The rows of R fall into several groups, which share some directions, and each row is roughly a mix of its group's hidden directions.
R (75 x 11):
.32,-.35,.11,.03,.23,-.39,.08,-.17,-.30,.00,-.05
.20,-.01,.32,-.39,.23,-.14,-.25,-.27,-.15,-.13,.16
.17,.14,-.16,-.42,-.32,.16,.24,-.07,-.02,-.04,-.36
-.19,-.28,-.22,-.01,.00,-.21,.25,.49,.12,.16,-.11
.24,.00,-.22,-.36,-.16,.21,.18,.02,.01,.05,-.48
.02,-.29,-.20,.00,.05,-.21,.10,.54,.14,.19,-.18
.03,.02,.38,.42,.01,.02,.02,.31,-.15,-.25,.26
.11,.05,-.01,-.48,.05,.22,.12,.07,.18,-.07,-.46
.26,.05,-.08,-.51,-.12,.12,.11,.13,.13,-.09,-.39
.07,.14,.18,.17,.03,.15,-.40,-.52,.02,-.13,.11
.01,-.05,-.14,-.38,.00,.14,.24,.21,.16,.07,-.50
-.30,-.09,.17,.29,.08,.18,-.37,-.07,.11,-.18,.37
-.18,.12,.13,-.51,.21,.37,.05,-.02,-.11,-.01,-.23
.02,-.15,-.17,-.40,.00,-.13,-.14,-.27,-.11,.27,-.41
.07,.26,.28,-.23,-.10,.19,-.24,-.36,-.09,.25,-.25
.12,-.16,-.16,-.43,-.06,-.11,-.21,-.13,.10,.09,-.48
-.24,-.14,-.23,.34,-.05,-.13,.28,.43,.03,.19,-.05
-.24,-.41,-.19,.21,.43,.20,.07,.07,.03,.15,-.10
.12,-.27,-.11,.25,.22,-.22,.25,.23,.00,-.28,.34
.13,.29,.25,-.14,-.12,.28,-.19,-.41,-.06,.19,-.23
.29,-.29,.12,-.03,.34,-.30,.18,-.20,-.32,.02,.02
.32,.39,.13,-.25,-.44,-.18,-.06,-.02,-.02,-.08,-.04
-.05,-.05,-.38,.03,-.15,-.08,.41,.40,.08,.08,-.22
-.44,.33,.02,.18,-.17,.36,.03,.10,-.06,.08,.23
.12,-.02,-.08,.55,-.10,-.24,.09,.06,.12,-.04,.40
-.05,.09,-.02,.06,-.12,.20,.01,-.53,-.25,-.21,.33
-.20,-.03,.03,.38,-.09,-.24,-.05,-.09,-.16,-.03,.53
-.49,.27,-.13,-.08,-.21,.40,.09,-.09,-.05,.07,.09
-.16,.12,.03,.38,-.28,.19,.10,.18,.12,-.35,.31
.31,-.24,-.11,-.23,.36,-.30,.15,-.28,-.08,.15,-.07
.08,-.06,-.29,.41,-.31,-.22,.07,-.04,.27,-.14,.26
.00,-.01,.34,.48,-.01,-.04,.03,.23,-.24,-.16,.29
-.15,.07,.40,.36,.00,.12,.04,.22,-.34,-.14,.23
-.04,.07,.26,.52,-.06,-.01,.03,.24,-.13,-.14,.35
-.27,-.41,-.15,.23,.45,.19,.06,.05,.03,.11,-.03
-.16,.23,-.02,-.42,-.25,.15,.35,-.13,.05,-.11,-.26
-.25,-.22,-.26,-.10,.07,.11,.35,.23,.09,.19,-.38
.25,.08,-.33,-.39,-.16,-.02,.34,.11,.05,-.07,-.29
.15,.03,-.27,-.03,-.15,-.03,.50,.28,-.01,.17,-.31
.05,.00,-.11,.52,-.13,-.16,.17,.02,.11,-.12,.44
-.01,-.27,-.27,.06,.14,-.28,.24,.37,.05,-.27,.24
-.12,-.12,.45,-.11,.18,.22,-.25,.00,-.03,-.14,.40
.22,.31,.02,-.17,-.53,-.20,.03,-.09,-.13,-.14,.17
.09,.52,.27,-.19,-.37,-.14,-.02,-.13,.02,-.07,-.04
-.03,-.27,-.25,.20,.16,-.32,.22,.33,.03,-.22,.25
.21,-.36,-.34,-.05,-.03,-.11,.09,.44,.02,.15,-.18
-.10,-.30,-.15,.10,.14,-.21,.27,.47,.02,-.15,.25
-.08,-.25,-.29,.30,.09,-.21,.25,.35,.08,-.20,.21
.03,-.19,-.21,.43,.05,.05,.30,.24,.12,-.27,.26
-.14,-.27,.00,.50,.36,-.04,-.18,.07,-.03,.19,.17
-.27,.30,.14,.02,-.20,.40,-.17,.34,.18,-.12,-.02
-.01,-.05,-.10,.51,-.10,-.20,.20,-.10,-.09,-.01,.43
-.27,.23,.02,.11,-.38,.33,-.15,.26,.22,-.20,-.01
.00,-.05,-.25,-.50,-.01,-.36,.13,.24,-.04,.02,-.20
-.22,-.23,-.04,.43,.08,-.27,-.04,.18,-.06,.09,.40
-.40,.30,-.21,.18,-.32,.21,-.06,.01,.11,.22,.17
.04,-.05,.43,.19,.23,.07,-.27,-.26,-.11,-.09,.36
-.09,.01,.11,-.47,-.01,.18,-.24,.04,-.08,.06,-.47
.04,.00,-.32,-.47,-.04,-.12,-.18,-.08,.16,-.41,.01
-.16,.07,.13,.57,.02,-.22,-.16,-.04,-.11,.23,.23
-.42,-.21,-.05,.41,.33,.14,.07,-.11,-.04,.18,.03
.01,.19,.18,-.03,.10,.32,-.13,-.55,-.11,-.20,.13
-.21,-.04,-.13,-.55,-.08,.07,-.24,.12,.18,-.29,.07
-.06,.23,.26,-.33,-.10,.16,-.35,-.32,-.05,.20,-.21
.06,-.02,-.15,.47,-.11,-.14,.23,-.02,.13,-.16,.44
.01,.07,-.33,-.43,-.03,.09,-.10,-.10,.39,.13,-.28
-.10,-.12,.10,.55,.28,-.12,-.24,.05,-.03,.23,.17
-.33,-.38,-.15,.16,.43,.26,.12,-.04,.02,.05,-.02
-.11,.09,.09,.44,-.14,-.26,-.12,-.10,-.17,.05,.45
-.08,.03,-.15,.52,-.23,-.11,.16,-.04,.02,-.07,.42
-.01,.03,-.38,-.15,-.24,.07,.37,.32,.12,.05,-.29
-.30,-.16,-.06,.50,.02,-.13,.12,.33,-.02,.23,.06
.03,-.25,-.22,.36,.17,-.31,.22,.23,.01,-.19,.25
.10,-.05,-.25,.41,-.01,-.26,.23,-.16,.09,.07,.41
-.05,-.28,-.24,.05,.16,-.35,.19,.36,.03,-.23,.24

One row of each group comes first, with its name. Which group is each row after those in?
.04,.04,.19,.51,.05,-.08,.13,.17,-.11,-.10,.43 -> (43)
.04,-.05,.18,.45,.21,-.26,-.34,.16,.02,.14,.25 -> (98)
-.01,.28,.15,.05,-.21,.46,-.19,-.34,.07,.13,-.19 -> (18)

-.29,.40,-.02,.16,-.12,.33,-.07,.25,.25,.10,.21 -> (43)
-.13,-.07,-.36,.36,-.11,-.14,.32,.32,.05,.16,-.15 -> (18)
-.20,-.39,-.15,.15,.47,.30,.03,-.06,.01,.07,-.08 -> (98)
-.20,-.36,-.31,.03,.08,-.04,.28,.36,.07,.20,-.21 -> (98)
.24,-.08,-.21,-.35,.21,-.21,-.11,-.16,.19,.32,-.26 -> (43)
.05,-.01,.23,-.49,.27,.14,-.14,.06,-.11,.06,-.38 -> (43)
.20,-.27,-.08,-.27,.30,-.14,.31,-.35,-.19,-.10,-.03 -> (43)
.44,-.24,.08,-.25,.31,-.28,-.08,.00,.06,.01,-.26 -> (43)
-.02,-.02,-.11,.39,-.11,.05,.43,.29,-.03,.30,-.18 -> (18)
